Families of rows that turns and mirrors carry onto each other, the same ones carrying the whole set onto itself: the rest of each named row's family, in list order
5 families of 6 rows
zal: [  0.6  14.9 -24.8   0.2 -30.0   6.3 -35.3   6.5   1.6   1.1  -5.0  17.6
  -0.1  32.4  15.4 -15.6 -18.2   8.3  -4.7 -32.2  -6.6   4.0]
zatur: [  5.3  13.9 -34.4  -6.6 -27.2   6.3 -27.6   4.0   7.5   8.3  -2.5  28.1
 -17.4  22.6 -12.9  -8.2  -3.7  13.2 -14.4 -35.2   3.1   2.9]
vefa: [  9.0  19.6  15.9  20.4  10.3 -15.7  20.0   9.9 -15.0  -7.1   4.1  -5.5
   1.5  14.0 -14.5  15.5 -10.5 -26.0  17.3 -24.5   5.0  23.8]
donu: [ 17.3  23.7  -8.2  12.0   9.3 -20.0   8.3   2.8  -4.1 -10.4  16.1 -14.4
  12.5   3.8  -9.6  15.1 -16.1 -30.4  30.6 -15.9   8.3  25.0]
fek: [  0.5  17.2 -32.4   0.9 -22.6  -4.5 -34.6  -9.5  13.8  10.1  -0.3  17.6
 -10.1  36.7   0.2  -7.1  -3.8   3.1  -9.8 -29.4 -24.2  11.0]
puba: [ 22.3   8.1  -2.4  10.9 -16.1   0.5 -11.4  -3.6  16.4  19.1   4.1  -8.8
  16.5  16.8 -23.8 -26.8 -35.6 -13.8   3.8 -37.3   8.2  13.7]
begud: [-11.2  13.8 -23.4  17.7  16.0  10.7  -0.1   0.0   5.4   0.7  24.9  40.2
 -27.8  17.6   1.2  16.5 -10.7  -0.9  34.5   1.4  -0.1   9.3]
fafoz: [-20.9  26.2 -30.8  11.5  16.9  14.8   1.7   6.9   9.0   1.2  11.3  37.2
 -20.5  12.7 -11.2  19.7   3.1   8.3  23.7 -10.4  11.2   9.6]
kuz: [  9.4  31.3 -11.3  18.5   9.8  -9.3   5.4  -1.7 -13.8  -3.8   3.3 -14.3
  13.2  13.1 -19.0  22.4 -25.3 -35.0  17.5 -14.4  -3.8  24.6]
Latu: [  2.4  22.0 -14.8  -0.3   7.3  -1.1  -2.2 -29.9 -17.0  -3.7 -26.0   1.5
 -24.9  38.5   9.2   2.9  -2.5  -4.0   7.9 -18.3  14.8  22.0]
Dofa: [-22.2  12.7 -10.5   7.2  12.9  16.8  -4.2   9.8   8.3  -0.5   7.2  41.7
 -19.1  24.0   6.1  14.2 -17.5  13.6  24.9  -1.6   9.6  15.2]
laru: [ 16.6  17.4 -11.1   8.0  10.2 -12.3 -16.4 -34.8 -20.0 -10.1 -22.3   9.3
 -12.7  29.4  -3.6   5.5 -15.4 -11.6   7.1  -9.5   9.7  22.6]
tuvuk: [-17.2   4.6 -13.8   7.2   8.8   2.1   3.3   8.9  17.5  -1.7  17.4  44.0
 -18.1  20.5  -4.7  20.4 -11.4  20.0   7.7  -2.8   1.6  13.6]
Mimud: [ 17.3  19.5  -7.0  14.8  -8.7   2.2  -8.8   2.7  10.7  12.6  -4.0 -19.5
   9.3  19.9 -19.8 -21.6 -21.3  -5.9  -4.7 -53.3 -16.1  13.6]
lifip: [  5.6   5.9  -0.8  17.9  -9.1  20.8  16.1  22.6  21.7   8.0  40.4   8.6
  -0.5  15.1 -15.0   3.7  -0.4   3.1  24.1 -27.2 -18.4  11.2]
favis: [ 13.4  -1.1 -23.2  21.1  -6.4  24.7  19.0  19.3  22.1  -0.7  43.0   5.6
  -9.4  17.6 -15.6  -6.4  -4.3 -13.9  22.6 -31.6   1.9  19.2]
Paze: [ 21.2   6.5 -13.3  13.1 -13.5  -0.8 -17.4  -9.9  -4.2  16.9   7.1 -14.6
   3.1  17.8  -7.9 -29.7 -32.4 -17.5  -8.3 -43.3  -7.9   7.5]
lobur: [ 20.7  21.1 -13.6  26.5   6.9 -16.9   6.6  -0.4  -7.0 -26.7  -1.8  -6.7
   9.1  14.7  -6.5   8.6 -13.1 -32.9  23.3 -23.5  14.4  29.3]
Bok: [ 12.4  10.6   6.0  17.3  22.2  -9.3  12.8 -10.9 -22.0 -10.4  14.9  -5.6
   9.4   9.7  -5.5  12.2 -16.3 -22.4  21.8  -7.8   9.0  23.1]
tek: [-10.1  18.7 -21.7  13.6   9.2  20.6  12.1  11.8  10.9   2.3  15.4  31.2
 -24.2  23.6  12.8  17.4 -19.0  25.6  21.8 -14.9  13.5  10.1]
rel: [ 22.0   4.5  -9.7   4.1 -23.6  13.1  -4.1  -6.4   9.9  17.6   7.2 -10.3
  15.9  19.4 -31.4 -14.9 -31.9   0.1  -9.1 -32.0  -5.1   9.1]
pufek: [ -0.6   3.8 -23.3  17.7  -5.2  18.8  28.5  22.5   2.6   2.8  45.3   9.4
  -9.8  18.8 -23.1   1.9  -5.5 -15.2  16.7 -22.0  -2.8   6.0]
Pog: [ 21.8  13.6 -19.7   9.1 -22.7  -3.2 -11.0  -6.6  25.3  10.1   2.3 -12.2
  14.2   6.2 -12.5 -24.3 -31.3   3.2   8.4 -38.9   0.6   3.6]
Fod: [ -1.3  31.8 -11.1   8.9   9.1  -4.2  -1.5 -27.5 -24.8  -5.3 -14.5   2.2
  -0.7  41.2  11.1   3.1   4.9  -4.2  21.0 -13.4  16.9  16.2]
bamil: [ 14.4   3.6 -21.2  22.3   2.9  24.5   5.7  16.2  16.9   9.1  53.5  15.4
  -7.5  17.4  -7.6   3.9 -17.2   2.8  18.7 -25.4 -12.7  13.3]
ved: [ 10.0   4.6 -11.6  29.6 -12.4  15.2  21.0  13.2  21.9   6.2  41.2  22.5
  -5.9  22.2 -13.2  -4.3  -5.1  -8.9  35.9 -20.9  11.9   9.7]
zarur: [  6.5   4.4 -37.9  -3.2 -13.3   5.0 -27.8  -8.0   8.7   4.9   9.1  20.3
 -17.7  24.2  -5.9 -28.8 -14.2  16.4  -4.1 -30.2 -10.7  -5.0]
los: [-14.3  20.0 -13.0  12.7  16.7 -14.1   5.5 -31.7 -12.3   0.5 -22.5   6.5
 -20.4  32.2  -3.8   3.5   0.7 -12.5   3.4 -14.2  10.1  17.6]
Gug: [ -0.5  22.1 -33.6 -12.4 -17.4  -1.4 -36.2   2.5   5.7   6.5   6.8  20.2
 -10.5  38.3   6.6 -14.5  -4.8  15.0   2.7 -28.6 -11.7   2.5]
Kofo: [  0.1  27.0 -11.1   3.3  -3.5  -2.1 -16.8 -30.4 -14.2   0.8 -29.5  10.6
  -6.4  21.6  -7.9  14.9   4.5 -14.7   8.9  -9.5  13.8  19.8]

Same family as Kofo: zatur, vefa, fafoz, Mimud, lifip
Same family as Latu: donu, puba, Dofa, favis, Gug
Same family as Paze: begud, laru, Bok, bamil, zarur
Same family as lobur: zal, tek, Pog, Fod, ved

Families of rows that turns and mirrors carry onto each other, the same ones carrying the whole set onto itself: the rest of each named row's family, in list order
9 families of 3 rows
rigu: [ 7.8 19.2  4.9  5.9 13.6  9.0  8.4 -0.9]
zokul: [-39.1  41.8  -5.9  -6.4  19.3   2.0 -18.4   7.3]
tivot: [-21.0  17.2  -2.3  -7.4   5.9  24.6 -35.6   0.6]
Mut: [-23.5  16.8   6.3 -29.3  33.3   1.7  -3.2  35.8]
rep: [  1.9  20.2   9.5  18.1   3.3   7.0 -11.6   2.5]
nuv: [-31.6  23.0  -8.2  -6.9  11.7  15.8 -37.2   1.5]
meluv: [-13.8  27.2   1.7 -39.2  30.0   0.9  -7.0  33.0]
Zifo: [ 0.0 15.2 15.9 12.1 21.1 -6.3  0.7  4.0]
kure: [ -6.1  22.5  16.8 -32.4  17.8   4.2   6.3  36.9]
soroz: [-21.9  31.8 -15.5 -13.6   9.4  30.0 -22.6   0.2]
Bog: [ 6.9 36.8 -8.4 16.7 20.6  2.0 -8.2  5.9]
Dege: [-14.2   4.7   2.8 -26.8  22.4 -14.6 -12.2  36.1]
kovin: [-35.6  16.2   1.3   4.4   9.4  17.9 -35.3  24.5]
lol: [ 13.4   9.0  -1.2  -0.4  -2.1  10.7 -18.7   0.5]
pada: [-30.4   3.5  19.2 -12.0  24.5  13.5  -1.2  33.5]
voz: [ 3.9 23.9 13.1  5.2 -1.9  4.5 -3.3 -2.9]
nuni: [-26.0  32.5  -4.5 -22.4   2.0  23.3 -30.7  12.5]
tadi: [-10.3  31.8   5.3  15.1  15.1 -18.4  -5.7   9.5]
tobo: [-3.5 24.6 19.9 -8.6 20.8 19.7  5.3 42.3]
Gopab: [ -4.5  25.9  10.7 -21.9  26.9  -2.4   6.7  43.0]
velon: [  8.8   7.5  -7.5 -24.0  30.2   2.7  -5.1  37.8]
batap: [ 2.2 27.4 21.0 11.1 17.6  3.3  6.7  7.3]
Mog: [-22.0  24.2 -10.4  -4.4  18.5  35.8 -27.8  27.4]
falid: [-22.9  26.3 -14.2 -23.5   6.7  21.0 -37.0  18.7]
loz: [ -6.1   0.5   4.2  -5.2  11.9 -14.5 -10.0  -2.9]
Guka: [-12.3  21.0   0.3 -32.1  28.0  16.8   7.1  33.1]
rut: [-14.8  48.4 -16.6 -24.5  14.2  12.7 -24.2  22.5]

Same family as nuni: kure, voz
Same family as tivot: meluv, batap
Same family as Mut: nuv, Zifo
Same family as kovin: Dege, tadi
Same family as rep: Gopab, falid
Same family as lol: tobo, rut
Same family as zokul: pada, loz

Families of rows that turns and mirrors carry onto each other, the same ones carrying the whole set onto itself: the rest of each named row's family, in list order
4 families of 8 rows
lelav: [ 10.8  24.9 -14.2  -3.5 -38.5   8.1   2.2  18.2  -0.9 -22.5   0.4  17.9
 -14.0]
zopa: [  5.5  24.8 -17.1  -7.7  -6.0  -0.6 -19.5 -12.2 -16.2 -33.3  11.9 -20.1
   8.3]
Peke: [ -8.6  -8.1 -22.0  -5.7 -17.1  13.1  14.9  -1.5  -0.6   3.8  -0.7  -4.7
  16.0]
vum: [-10.1  -3.2  14.7 -11.1  -3.9  12.5   4.0  31.8  23.8 -27.4  -8.6  19.8
   4.5]
pubot: [  5.6  22.4 -13.7   5.2   5.5   1.2 -16.4  -0.7 -25.5 -31.7  19.4 -12.0
  12.5]
nur: [ -9.4   7.8 -19.5  12.2 -28.0  21.7   9.5  -8.4  -1.2  -5.6  -4.3 -11.8
  10.3]
zesu: [ -9.9 -11.8   1.5  -4.4  14.9   5.1 -27.1   6.0   1.6 -25.8  -8.9 -10.6
  34.6]
dizip: [  8.8  16.9 -28.0   4.1 -19.9  -0.3 -27.6  -8.9 -22.3 -20.9   0.1 -12.6
  16.0]
buk: [ 28.3   8.1 -28.4   3.5 -21.2  -3.3  -3.1  20.1   6.7 -25.5   4.1   2.9
 -15.6]
bik: [-26.0   8.4  18.6  -1.4   5.2  17.1 -21.8  -0.3  -0.6 -10.4  -5.2   2.5
  28.5]
Lema: [-19.3   9.8   7.1   5.5  18.0   3.1 -15.3   4.3   0.1 -19.4 -16.0 -10.6
  29.8]
tizod: [-11.0  29.2 -13.1   7.8 -25.3  13.7 -22.5  26.0   6.5 -19.3  19.5   7.9
  30.7]
Kinet: [ -9.1  17.7  -6.2  14.4 -14.5  24.0 -10.2  17.8  -7.1 -24.7  15.0  21.5
  35.9]
ruza: [ 14.9 -17.9   0.8  -7.5   0.3  -5.6 -13.7 -10.2 -10.4 -10.8 -19.0  -6.2
  -1.3]
por: [ 11.9   8.4   9.6 -11.2  12.7  -7.4 -34.6  27.7   7.9 -30.5   2.9  17.4
   2.0]
zede: [-16.4  16.6 -19.0  24.0 -14.3  27.1 -17.8  28.5   0.8 -21.5   9.2  13.9
  20.6]
Midar: [-21.0   0.2  20.6   7.4   2.1  12.1 -31.6   5.5  -3.1 -25.7 -10.4  -8.6
  24.2]
rer: [ 11.0 -13.9   1.1 -12.6   4.6  -1.5  -2.5  -4.0  -3.6 -24.8 -25.7  -1.9
 -12.5]
kepel: [ 21.2   5.9 -18.0  -6.3 -36.3  10.5 -10.5  16.3   4.9 -19.4  13.1  16.3
 -15.7]
zepus: [  3.9  12.3   5.6  -8.6  -2.4  -9.1 -35.4  24.1  -5.2 -36.1   8.3  25.1
  -8.4]
rado: [  4.4  13.1   2.8  11.9  -3.0 -17.2 -28.1  23.5  -2.9 -50.5   5.1   9.1
   1.3]
nov: [ 22.2  14.7 -32.7 -10.6 -23.0   1.0   6.9  16.7   5.6 -18.0   3.8  15.3
  -7.4]
kofon: [ 10.6  24.2  11.6   4.6  -0.2   0.7 -40.0  22.4   4.6 -42.6  -2.9  10.8
  -2.2]
Nupe: [ 13.5  21.9 -20.2  -0.8 -10.9   0.6 -23.6  11.4 -21.9 -17.0  11.3 -26.2
  13.9]
Pato: [ -3.6   2.9 -17.4   4.4 -19.3  22.2  11.5  -1.8   8.0  -7.7 -14.0 -18.3
  25.7]
gamom: [ -5.5 -10.5   5.6   4.4 -15.0  13.1  -4.4  34.3  19.0 -10.6 -18.2  26.2
   9.8]
paf: [-11.3  -5.9   9.9   0.1  -7.0  12.3  -3.1   9.9  26.6 -21.9 -15.5  31.8
   1.0]
desum: [ -4.6   0.0 -15.1 -19.2 -19.7  29.9   3.7  -0.9   3.7   2.9 -13.1  -2.4
  19.1]
zat: [ 18.9  -0.2   9.1 -24.5  -2.5 -13.5  -8.1  -8.5   3.8 -18.2 -12.3  -7.9
  -4.9]
dipa: [  8.1  -3.4  -6.7 -21.3  -9.3 -12.1 -13.7   5.8   8.3 -23.4 -24.0 -13.3
 -15.3]
Fabo: [ -2.3  -7.2   3.6  -3.2 -21.6  12.6  -8.8  20.5  31.1  -4.6 -20.4  17.8
  -0.1]
ralum: [-12.3  34.4 -10.9  10.3 -16.6  20.1 -11.8  30.4  16.3 -25.0  16.5  12.3
  14.0]

Same family as lelav: vum, zesu, dizip, Kinet, rado, desum, dipa
Same family as Midar: zopa, tizod, rer, zepus, nov, Pato, gamom

Families of rows that turns and mirrors carry onto each other, the same ones carrying the whole set onto itself: the rest of each named row's family, in list order
4 families of 8 rows
vivur: [ 21.7  15.8   7.9 -14.4  -1.8  12.4  10.2  -9.2]
regad: [-19.2  20.5  -3.1 -24.2 -13.9  12.7 -17.1 -11.8]
bas: [  9.8  13.4 -32.0  -4.5   3.9  40.2  -7.6   6.0]
tibo: [-25.7  30.8 -13.0 -21.5  -1.0   2.4 -11.1  -5.1]
vana: [-11.3 -17.3  -4.9 -20.6   9.0   8.0   0.2  -9.2]
lub: [-18.0   6.7 -42.0 -17.2  -6.0   0.6 -18.0  19.3]
Dero: [ 22.7  -4.8 -30.9  -3.4  -6.8  -3.3   6.3  19.1]
Tem: [ 14.2  42.3 -19.7 -16.4 -13.7   1.2   3.5  12.9]
bogod: [-20.3  25.5  -4.5 -25.7   0.0  18.2 -14.4  -9.3]
gakef: [ 24.4  10.8  -5.4 -18.4  12.9   3.1   5.2 -15.9]
Devi: [ -5.8   4.8 -13.2 -21.7 -12.9 -23.7  12.6  -0.1]
Ropa: [ -3.9   7.7  -3.8 -24.3 -10.0 -27.5  -0.3   1.7]
gal: [ 10.2  15.6 -22.0  -9.4   5.5  37.0 -19.9  10.1]
gudul: [-16.0   0.2 -25.0 -12.2  -1.1  -4.2 -12.2  31.4]
sak: [-20.7  21.9   2.2 -25.1  -1.2  19.9  -2.4  -5.3]
tepok: [ 11.0   9.9 -31.4 -17.7  -5.5  39.8  -6.8   3.5]
Nezuz: [ -1.8 -20.5  -6.3 -13.3   7.4  10.8 -17.8   5.4]
kave: [-22.3  10.3 -32.8 -19.0  -9.0   3.6 -11.2  30.2]
Puzi: [ 13.7  36.2 -29.8  -9.4 -17.6   5.5  -8.0  18.2]
Kef: [ 12.0  38.1 -27.1 -31.8 -12.7   8.0   1.3  17.1]
Vuno: [ -8.9 -22.3 -14.8 -13.9   7.7  10.4 -11.5  -4.2]
tov: [ 21.4  19.4 -10.6 -18.1  -6.2  17.5   3.6 -22.9]
bozav: [-20.5   8.1 -27.0  -9.8 -20.1   9.4 -12.5  25.4]
nikuz: [ 28.8 -10.7 -20.4  -9.9  -6.3   8.4   1.6  16.5]
Ropab: [ 26.0  10.7  -1.9 -11.0   3.6   8.5   2.5 -18.0]
fev: [ -7.3 -18.4  -9.1   2.1   8.9   6.1  -7.8  -6.0]
zufi: [ 26.3  -1.6 -36.5  -4.4  -7.2  -6.9  -4.2  14.9]
rakap: [ 11.3  10.4 -11.9 -27.5  -5.9 -27.3   0.7   2.4]
tozet: [ -6.6   9.4 -22.8  -2.6  -1.6  39.3  -8.5   8.8]
soz: [  5.9  40.9 -27.4 -17.2 -14.3   2.5  10.0   4.5]
sot: [ -9.7  11.1  -4.2 -13.0  -2.6 -27.5  -1.6   7.1]
neb: [ 22.8   0.6 -33.4  -4.7   8.1   0.7   8.0  20.3]

Same family as neb: vivur, regad, lub, Devi, gal, Kef, fev
Same family as rakap: tibo, vana, gudul, Puzi, tov, nikuz, tozet
Same family as Vuno: bas, Dero, Tem, bogod, Ropa, kave, Ropab

Families of rows that turns and mirrors carry onto each other, the same ones carrying the whole set onto itself: the rest of each named row's family, in list order
4 families of 8 rows
ragop: [ 29.1  -8.0   5.3 -15.4  28.6 -11.3 -30.6 -12.1]
Zaze: [ 16.0  27.4   7.2 -15.9  24.1 -10.6 -21.2 -31.9]
ladog: [ -5.3  16.3  31.0 -28.3  19.8   4.9 -21.8  -9.4]
foz: [ 19.8 -15.2   8.7 -18.9  21.6  -1.5 -33.5   6.0]
Lolu: [ -7.6  20.3  13.9 -20.2 -23.4  -6.3  -4.3  -8.8]
Mugad: [ 17.7  -7.0  34.2 -15.4  17.1   1.0 -22.5   8.3]
zis: [ -1.6  26.5  21.9 -37.0  14.4  -1.4 -15.8   2.1]
ripov: [  4.5  18.1 -14.8 -20.9 -10.1 -18.1 -11.3 -30.5]
zefab: [  3.2  29.4  34.6 -15.6  12.5   2.1 -12.9 -10.8]
mon: [  4.2  22.7  21.8 -20.8  32.1  -3.2 -21.9 -19.2]
mam: [ 14.0  11.9  14.1   0.5  11.1 -13.4 -25.7 -40.4]
Netu: [  5.1 -15.6  11.9 -20.4 -17.1  -7.2 -13.6  11.8]
gafe: [ 11.0  22.1  33.8 -14.2  22.3 -10.4 -23.8 -25.0]
vime: [  9.1   4.8   0.7  -1.7  -8.9 -20.1 -13.3 -38.4]
tuke: [  8.8  -5.2   2.7 -25.5 -16.8   4.3  -1.9   8.4]
vuteg: [ 10.4 -11.2 -13.4 -21.8 -17.1  -8.5 -10.7   3.5]
neto: [ 26.3  -4.8 -12.4  -7.1 -13.3 -22.5 -14.7 -13.1]
Matoz: [  2.1  25.3  11.0 -16.3 -15.2 -16.3  -1.1 -27.7]
tepef: [ 13.0  17.4  16.8  -9.8  22.8 -23.0 -31.7 -30.9]
Tezu: [  8.2  -1.2   5.4 -36.4  -4.0  -4.6  -9.0  19.6]
subo: [ 22.1 -15.5  -2.1   1.1  -7.8 -17.2 -19.0 -23.7]
teb: [ -5.6  27.2  -1.2 -23.2  -6.2 -10.2   2.6 -22.4]
zefep: [ -6.4  17.4   9.2 -39.0  -6.5  -7.6  -3.0   3.5]
tevel: [ 16.6 -11.4  -2.3 -14.3 -25.7 -15.1 -12.9  -2.7]
lin: [ 12.3  -7.9  18.3 -24.5   9.3  11.1 -30.2  12.9]
Pabe: [ 27.3 -15.1  20.5 -12.5  12.0  -7.9 -36.5   0.8]
Tef: [ 17.4 -17.7 -16.4 -19.6  -6.6 -19.5 -21.3  -9.6]
bilun: [ 30.0  -7.7   3.4  -5.7  12.4 -16.7 -40.6  -9.5]
Fofi: [ -9.4  19.2  15.1 -29.6  -6.5  -1.1   6.3 -12.3]
vosig: [ 26.9  -7.4  10.5   3.3  13.1 -10.1 -32.7 -25.0]
tefa: [  9.5  19.4   0.9 -11.8  -3.4 -30.3  -5.4 -34.1]
mari: [ 11.6   6.7  19.1 -34.9  15.6   1.9 -22.3  18.0]

Same family as tepef: ladog, tuke, neto, lin, bilun, Fofi, tefa
Same family as Matoz: foz, mon, gafe, vuteg, teb, tevel, Pabe
Same family as subo: zis, mam, vime, Tezu, zefep, vosig, mari

